In the data rows, zero lies at 7.5, halfway between 7 and 8.
Some points, one per row:
array([ 5, 10,  5,  5,  9,  4,  5,  5])
array([11,  7, 11,  7,  6, 10,  7,  9])
array([ 9,  6, 11,  8,  4,  9,  9, 10])
array([10, 13, 11, 13,  2, 10,  6,  8])
array([5, 5, 9, 7, 9, 6, 8, 7])
array([6, 8, 6, 4, 4, 4, 4, 8])
array([ 6, 10,  5,  7, 10,  4,  5,  7])
array([9, 4, 6, 4, 7, 4, 6, 6])
array([ 5,  4,  4,  2, 12,  5,  4,  8])
array([6, 7, 9, 7, 9, 6, 4, 9])
array([10,  8,  9,  7,  8,  5,  7, 10])
array([7, 8, 4, 8, 6, 8, 7, 8])
array([ 6, 10,  7,  9,  4,  6,  6,  8])
array([5, 4, 9, 6, 7, 9, 6, 7])
array([ 6,  6,  5,  4,  9,  7, 10,  6])
array([ 8, 11,  6,  9,  2, 14,  7,  6])
array([ 3,  5, 10, 10,  7,  9,  7,  8])
15 more points follow, each with its number after it:
array([ 4,  9,  9,  6, 11,  6, 10,  7]) 0
array([ 7,  9,  9,  9,  8, 11,  7,  6]) 1
array([10,  6,  8,  2, 12,  7,  8,  7]) 2
array([ 7, 10,  7, 11,  6,  9,  6,  8]) 3
array([9, 8, 8, 8, 8, 8, 6, 8]) 4
array([ 3, 12,  1,  3,  5,  2,  6,  3]) 5
array([10,  8, 12, 15,  6, 14,  5,  9]) 6
array([ 8,  6, 10, 14,  4, 13, 10,  7]) 7
array([ 7, 13,  5, 11,  4, 11,  4,  7]) 8
array([13,  2,  8,  2, 12,  6,  8,  9]) 9
array([ 9,  7,  6,  2, 10,  8,  8, 11]) 10
array([12,  5,  8,  6,  7, 11,  7, 11]) 11
array([ 7,  8, 10,  7,  6,  8,  7,  7]) 12
array([8, 6, 5, 9, 9, 8, 7, 9]) 13
array([ 7,  5, 10,  5,  9,  6,  7,  9]) 14
Which of these numbered points is nearest to each point below, looking only along the 3 directions in which the first points spread most? Its number follows each.
array([ 7, 12,  7, 12,  2, 10,  8,  7]) > 8
array([ 8,  6, 13, 13,  9, 14,  9,  7]) > 7
array([ 8,  2,  8,  4, 14,  8,  7,  8]) > 9
array([ 5,  9,  9, 10,  6,  9,  9,  6]) > 1
array([11,  8, 15, 13,  5, 14,  6,  9]) > 6
array([8, 7, 7, 6, 8, 8, 6, 6]) > 13
array([9, 6, 6, 7, 9, 6, 8, 6]) > 0
array([ 5,  8, 10,  8,  9,  9,  8,  7]) > 12
